In the rows, zero is written as 128.
One hidden turn or mirror swaps the rows below in pairs. Which row is each named row swapped with?
The rows were stretched afterwards, more along some directions than others.
k312: [142 133 154 168 134 127 119 126 114  79 131 143 101  99 109 143  86 117
 115]
k63: [123 155 130 135 134 123 166 126 138  94 129 149 149  92 137 113 133 151
 130]
k248: [148 125 156 149 133 128 113 133 115  88 125 145  99  90 103 138  92 106
 113]
k131: [174 134 123 156  94 137 134 134 108 147 161 101 132  81 145 101 151 185
 107]
k421: [135 164 120 156 115 155 121 115 107 132 150 142 152 151 107 139 112 135
 109]
k906: [134 159 105 109 104 131 115 119 127 118 134 145 146 145 119 133 150 135
  93]
k958: [137 149 121 170 117 126 117 130 116 146 177 110 112 123 118 139 157 153
 117]
k98: [146 148 120 153 106 157 135 152 109 144 146 106 146 116 113 126 124 106
 135]
k651: [119 122 155 139 107 119 175 111 128 149 119  99 137 127 138  73 160 120
 117]
k456: [148 118 149 167 132 122 119 136 121  84 135 131 102  76 110 147 102 129
 117]
k229: [137 161 108 164 138 142 126 170 119 130 147 109 138 154 113 134 140 142
 137]
k803: [145 122 122 105 105 140 136 159 114 115 141 102 156 108 113  94 159 158
  88]
k397: [114 129 125 121 117 104 138 109 115  83 146 128 139 112 119 137 137 158
 108]
k632: [111 152 132 133 133 121 166 114 136 102 124 148 139 101 142 111 130 151
 113]
k555: [107 124 115 127  99 106 177 117 118 133 126  97  92 130 172  93 142 133
  98]
k150: [127 168 108 167  92 129 147 157 103 155 141  87 134 169 153 118 114 128
 112]
k924: [146 158 138 147 130 137 110 149 116 171 151 115 120 154 113 114 138 149
 104]
k247: [129 154 124 109 162 149 131 126 129 122 153 113 157 119 124 114 187 161
 101]
k160: [146 170 113 151 105 140 123 163  88 139 152 105 133 136 114 126 125 129
 130]
k571: [138 131 131 116 136 116 145 115 146 124 149 126 166  93 133 140 186 146
 125]
k821: [119 132 131 134 100 112 128  99 115 118 144 144 151 156 140 130 102 149
  89]
k368: [107 136 127 139 119 115 176 121 105 121 125  99  98 129 173  82 132 136
 121]
k60: [145 172 128 129 146 151 174 113 102 143 171  93 131 125 135 100 178 145
 112]
k113: [119 153 136 124 136 121 165 113 128 109 130 149 144  98 152 108 127 155
 121]
k82: [119 131 135 108 118 122 156 114 125 104 139 113 185 160 127 134 159 125
  90]
k612: [143 156 127 128 136 143 111 132 117 115 117 125 108 111 138 102 148 155
  97]
k439: [105 133 124 137 121 110 168 131 117 133 121  98  94 155 171  98 124 128
 107]
k278: [109 179  87 155 109 167 134 145  88 151 156  94 121 145 119  91 155 142
 112]
k813: [125 164 138 140 142 142 161 121 131 107 125 145 151 101 135 110 126 145
 123]
k597: [133 160 133 131 141 145 113 124 119 125 116 125  95 110 131  93 160 140
  88]
k516: [144 176 118 130 139 156 113 129 104 119 129 117 101 110 133  94 150 159
  95]
k462: [112 135 116 145 127 150 136 157 104  76 143  87 149 153 107 124 140 141
  92]
k888: [122 166 128 142 139 130 150 115 133 102 134 154 136  96 151 122 125 161
 117]
k114: [112 129 122 133 121 106 172 106 124 136 129  98 106 131 182  95 142 144
 115]
k242: [138 166 130 112 130 131 148 131 107  75 141 108 148 137 114 125 166 132
  86]
k455: [108 149  99 137  88 113 156 120  89 118 157 115 111 143 141 116 131 129
 115]
k758: [123 162 135 133 138 124 155 115 130  90 128 151 145  97 146 116 120 165
 117]
k596: [125 130 118 130 106 109 182 128 113 129 131  99 100 110 181  86 126 144
 122]
k220: [127 117 140 109 105 120 175 137 106 110 154  89 146 155 132 103 123 141
  91]
k756: [137 166 120 129 138 149 108 142 108 135 116 120  89 108 138  97 150 153
  93]
k941: [132 172 120 121 139 150 120 146 100 101 123 116  93 124 129  95 143 152
  85]
k449: [164 153 114 130  97 122 155  97 108 137 155 128 136 119 162 124 124 132
 135]
k626: [147 162 114 127 128 139 116 121 111 126 126 124  86  94 141  95 157 155
  82]
k583: [137 117 137 161 114 124 154 147 115 174 149 103 123 141 119 101 145 109
 129]
k883: [106 139 116 120 110 110 182 111 115 134 117 103  95 125 177  74 137 128
 107]
k678: [143 148 115 122  96 138 160 133 133 126 156 112 173 148 129 128 131 137
 113]
k367: [132 174 111 125 122 148 121 135 107 132 121 121  87 118 132  90 154 143
  88]
k206: [142 134 148 156 134 124 124 133 121  74 128 144  95  88 110 144  90 106
 123]
k750: [139 126 121 130 110 125 121 142 142 175 131  77 131 131 149 118 146 151
  96]
k834: [140 160 136 117 122 115 136 112  94  88 152 155 129 124 109 121 115 138
 120]
k578: [102 161 124 115 115 118 128  80 116 123 125 126 132 116 155  96 176 159
  95]
k378: [103 125 132 114 124 113 185 119 115 117 113 101 102 134 167  88 134 116
 108]
k633: [148 132 139 165 124 134 114 144 112  83 132 137  92  84  99 140  92 120
 108]
k546: [153 129 118 148 129 133 131 161 123 156 155  96 125 130 130 132 116 118
 145]
k172: [149 126 141 180 125 135 110 143 116  85 140 137 101  88 100 146  95 119
 113]
k143: [147 113 105 113 117 109 133 123 150 123 151 115 147 125 130 149 170 145
 107]

k455 pairs with k906
k206 pairs with k888
k924 pairs with k220
k312 pairs with k758
k160 pairs with k82

One hidden turn or mirror swaps the rows below in pairs. Which row is each named row swapped with?
The rows were stretched afterwards, more along some directions than others.
k814: [112 143 136 116  91 165 138 138  98 149 137 112 118 137 133 116 148]
k796: [108 121 127 136 153  97 121 113 149 129 139 131 145 117 134 117 122]
k956: [119 150 133 140 119 127 158 176  89 115 129 112 116 155 112 125 109]
k506: [119 117 135 124 149 111 127  99 152 133 139 141 140 101 127 120 128]
k338: [115 120 112 150 145 107 118 153 124 116 122  90 141 149 137 115 121]
k936: [139 115 134 123 146 119 107 114 146 134 123 121 122 140 115 133 118]
k139: [112 116 112 150 150  98 115 146 126 114 128  98 147 146 131 115 121]
k783: [132 142 111 143 133 120 123  98 119 111 124 143 149  62 111 128 118]
k290: [131 116 135 103 113 141 137 129 135 146 130 102 138 113 159 131 140]
k361: [124 147 117 136 121 107 146 126 118  99 153 129 125 125 133 122 116]
k891: [145  97 123 108 144 132 117  85 145 142 108 119 157  68 124 139 131]
k130: [140 147 142 129 109 112 125 116 110 114 147 169 137 130 118 150 122]
k95: [126 139 140 142 109 160 117 137 106 120 121 132 113 149  94 129 122]
k841: [119 154 144 135  94 179 123 136  96 138 121 130 107 138 106 122 131]
k184: [153 148 131 129 132 125 135 134 112 117 125 157 142 118 134 156 118]
k216: [112 150 135 113  89 166 144 147 104 152 141 111 123 132 141 119 145]
k428: [128 110 113 134 128 126 110 127 128 106 119  96 135 116 124 122 127]
k2: [120 128 132 108 122 160 141 120 146 145 114 124 127  85 136 112 124]
k140: [123 149 111 140 122 123 135 104 114 115 130 136 143  71 120 126 122]
k812: [122 139 121 123 139 120 145 144 126 139 121 108 130 127 118 122 137]
k27: [153 146 122 124 145 139 142 142 119 123 116 129 152 102 137 147 117]
k352: [127 139 132 124 131 116 149 132 138 127 131 106 145 102 118 132 131]
k231: [109 140 131 111 100 158 144 142 106 151 139 105 124 130 147 116 145]
k203: [129 113 139 127 109 114 109 106 130 101 134 138 121 135 112 126 130]
k487: [125 148 109 141 129 115 143 116 115 103 137 139 136  83 131 127 113]
k809: [131 143 110 137 131 120 138 103 118 111 131 151 142  73 118 129 119]
k83: [134 147 152 120  96 144 134 116 113 125 147 123 104 137  94 138 132]
k128: [136 120 129 134 158 109 134 131 158 111 112 117 157  95 120 135 111]
k207: [125 111 111 137 132 119 115 137 130 115 121  79 138 125 135 125 124]
k9: [152 147 136 136 131 112 128 125 104 102 133 174 136 126 114 153 114]
k416: [118 121 112 156 151  96 115 148 126 113 130  93 145 142 130 119 115]
k146: [131 114 128 109 132 154 143 117 144 139 111 115 129  87 128 112 123]
k979: [142 152 141 137 122 111 127 131 104 106 138 165 139 132 121 153 117]
k909: [139 107 134 117 144 115 111 120 147 125 130 123 121 155 112 134 125]
k332: [129 154 142 143 110 121 143 158  99 103 139 106 121 152  95 140 115]
k197: [139 101 132 100 122 130 131 110 142 146 131 111 144 112 154 135 139]

k487 pairs with k184
k909 pairs with k146
k338 pairs with k231

